rotation steps, each row followed by its count of steps:
The counts run from 0 to 189.
[ 11  -9  -9  20  17   7  12  -7  -4 -10  -9   7 -11 -15 -14 -12   5 -10
   1   2   3  -1 -19   4  -4   8   1  10  19   3  -1  17  -7 -13  -4  13]  68
[  1  15   1 -11  -7  12  20  -3   4 -16   3  11 -10 -11  -9 -14   1 -11
   1 -15  10  12  19  16  -9   0  -1 -21  -6  14  10  -5   7  -2   0   6]  51
[  7   4  -2 -12  11  11  21 -13   2   4  -6  -6   2 -16   2   3  -2   4
   0   8  22  -2   0  -3  -8 -26   7  16  18 -12   0   9   4  21   7  -7]  58
[  0  -7 -12  10  20   2  -3  -5  -1   3 -13 -11   1  14   4 -19  -8   7
   6 -12   6  18   8 -24   4  -7  -6   6   7  -6  11   8  15  18   9 -10]  103
[  5 -11  10 -10   8   7 -11   3   1  -4  11 -14  -7   0 -14  -6  -1  -2
  -7 -11   5  18  15 -35  -2  16  -2  -1  -8  13  -4  16  -1  10   1  -5]  172
[ 11   4 -15  11  21  11   4 -11   1  -6  -5  21 -14  -5 -10 -13  11  -4
  -9   4  -2 -12 -12   4   3   3   8   4  12   4  14   8 -16  -2  -9  16]  70
[  0  -8   8   2  10  23  -3  -8  25 -11   3  -4  -2  -1  -8   1  -4  -3
 -19  11  19   5   3  -4  -5 -14  11   3   7   0  12   1   6  23  14  -8]  61
[  0   3   5  -2  10  -4   6  -9 -12   3  13   7  -6   0   2  -1   3 -15
 -10 -10 -22  20  18   2  -8  -1   7  -8 -10  -9   9  23   6   9 -22  -9]  92
[ -5   9  14 -18   0  31  -8  -3   4  -9  -1 -11  -2  -6  -4   3   0   3
 -12  13  25  -4  12   7  -7  -8   3  -1   0   1  13   0  -7  24   3 -11]  126
[ 12   7  15 -22  -5   7  30   8   9  -8   6   8 -18 -14  -7  -9  -3  -6
   5 -17   8   7  14   5   1   0  -2 -12  -7   5   9  -8  -8  -2   0  -4]  53
[  0  15   2   6 -13  11  -2  -2 -15  -2   4 -33  -2   9  -7  -9  -2 -12
  -5   7  18  -8   1 -12  12   7 -10   0 -10 -14   0  15  -1   0 -17   7]  85
[ 19  -4 -11   7   2  11  25   9   8  12   3   7   9  -8  -6  -3   4  -3
 -10   3   3  -8 -10 -20  -9 -10  11   6  15  -7 -10  -8  10  14  18   8]  142
[ -6   1  13  -6  -4  28  -8   5 -18  -8  -6 -15   2 -14  -5  -8  13   8
   2  11   6  -9  11 -12  -1  20  -8   0  -6  17   3  -2 -17   3   5  -8]  42
[ 12  12  15  12  -4  19 -10  -2  -9  17 -11  -2  -6  -3   6 -15 -13   4
 -18   3   0  11 -12  14   4   8  -6   1  -9 -16  14   0 -10  16  -7  -5]  81
[ 11  -4   3  21  -2  15   8  12 -18  -8  -1 -11  -1  -2 -14  -9  -5 -11
   3   3  -1 -15 -20   2   3  17 -10   7   5  -9  -5  15 -14 -11 -18   3]  1
[ -4  -4  13 -10   8  -5  19  -4  -2  24   9  -8 -18  -8  -4  -9   5  -7
   0  -1   7  -1  -6 -22 -17  -3  -4 -27   0  -6   0  -4  -1   0  10  10]  97
[ 12  11  18   1  -4   3   7 -11  -7  32 -10  -6 -11 -21   2  -7  -7  -2
 -17  -2   9  15 -10  -2 -10   1  -2  -5  -8 -14  -4   2  -2   7   1   3]  14
[  3  10  18   0   5   3  -6 -18   2  24 -14 -10 -17  -2   2  -6 -10   2
 -19  -1  14   7  -2  -2   2  -7   4  -7 -10 -20  12   7  -7   9  -8  -5]  16
[  8   8 -17   8   5  18  15  12   4  -5  14  15  -1  17  -1 -11  10  -5
  -6   6 -16 -24  -2  -8  10  -3   8  -4   1  -8  19  -7  -4   9  -9   5]  73
[-13   5  10  -3   4  -1  22 -11  -7  11  21  -8 -12 -10   7 -12   6 -14
   4   3 -11  10   0 -16 -14  -1  -6 -27  -3  -6   7  10   8   1   0   6]  95
[ 12   4   3 -16   8   5  31  -4  -3   5  -6  -6   2 -19   2   4  -3   4
   7   2  20  -4   1  -4  -5 -23   4  14  16 -16  -1   7  -2  16   2 -11]  57
[  0   8  16   3   6   3  -6 -17   5  15 -10 -18 -16   9   1  -7 -11   0
 -14  -1  15   3   1  -5   8  -9   1  -7 -14 -21  16  12  -5  12 -11 -10]  17
[  9   2  -1  -1  18  11  15 -15  12 -17   2  18 -19 -16 -13 -11  -4  -7
  -3 -12   1   5  -3   9  -9  -4   6  -6   6   9   8  18 -15  -1 -11   6]  135
[  9   3 -10   1   2  10  38   9   8  -3  15   1   2   2  -5  -5   3  -5
   3   4  -3 -21  -6 -25  -3 -16   8   2  12  -9   0  -2   3   7   3   2]  140
[ 12  13   2 -18  -2  11  20   4 -25   5 -15  -3   5 -21  11  -5   0   8
  15  -1  14   5   5  12  -1  -5 -11  13   9  -6   1  -1  -4  12  -1 -11]  122
[ -2  -2   0   3   1  -2   1  -5   1  -3   7 -32  -7  14 -11  -7   2 -15
  -4   1  17   5  16 -28  11  -5  -3   1  -6 -10   5  19  13   3  -4   0]  20
[  8 -12   8  -9  18 -10  10   3   2  29  -8  -4 -17   7  -8  -3  -2   0
  -5 -13  14  -5  -5 -20 -12  -6   1 -17   4 -15   1  -7  -2   6   4   0]  99
[ -2  16   3  -2 -11   7  13   6 -17   8  25  -1  -1  -9   8 -13  11 -19
  -5   6 -14  16   5   1  -6  10  -7 -18  -5  -4   9   1  13   4  -3  12]  160
[  1   0   2  -4  12  22   3 -13  19  -4  -3  -3   3  -7  -6   0  -2   0
 -15  12  23   5   3  -4  -9 -20  12   8  12  -2   9   3   8  24  13  -5]  60
[  6   5   4 -11  13  -4  -1  -2 -15  23  -8 -14 -10  15   4  -3 -14   2
  -4  -9  16   0  -7   1  -7 -10  -8  -9  -1 -26   6   8   2  17 -15  -5]  166
[ 12   0 -13  18  20  10   8 -12  -2  -8  -8  16 -13 -13 -12 -12   9  -8
  -4   3   2  -7 -15   6  -2   6   3   7  16   3   5  14 -15  -8  -5  17]  69
[ -5  -1  18 -15  -4  28  -6   2   7 -15   4 -14   1   4  -9   8  -2  -3
 -11   9  23  -7  14   6  -6  -8   3  -2  -3   1  10  -1  -2  21   1 -15]  127
[  0 -26  15   7  15   9  -4   9 -15   2 -11  -5  -5  -6 -10  -1  19   2
   4   3 -11 -12   8 -13   0  18  -1   3   3   5   2   4 -21  -5   2 -16]  109
[  7 -22   4   0  24  -8  -6  -5  -9  11   1  13 -12  -8  -9   2  16 -10
  -9  -8 -14  18  14 -10  -6  11   8   4   3   3   7  19  -4   1  -4  -4]  25
[ 12 -23   3  -3  19 -10  -6  -2  -7   9   2   5 -10  -8 -14   1  17 -13
 -12  -8  -5  19  16 -19  -3  13   6   6   2   6   1  20   0  -1  -3   2]  24
[ 10 -28  13  22   6  10  14  12  10 -20   8 -10  -4  -2 -18  -6  -6 -19
   4  -1   0   5  -8  -2   3   7   0  11  11  -5   0  10   0  -6   0 -10]  65
[ 18   8 -11  10 -15  15  20  24 -10  11  11   5  14   1   1  -8   6  -9
  -6   6 -11  -3  -6 -11   0   6  -1   4   7  -9  -4 -14  14  10   8   9]  76
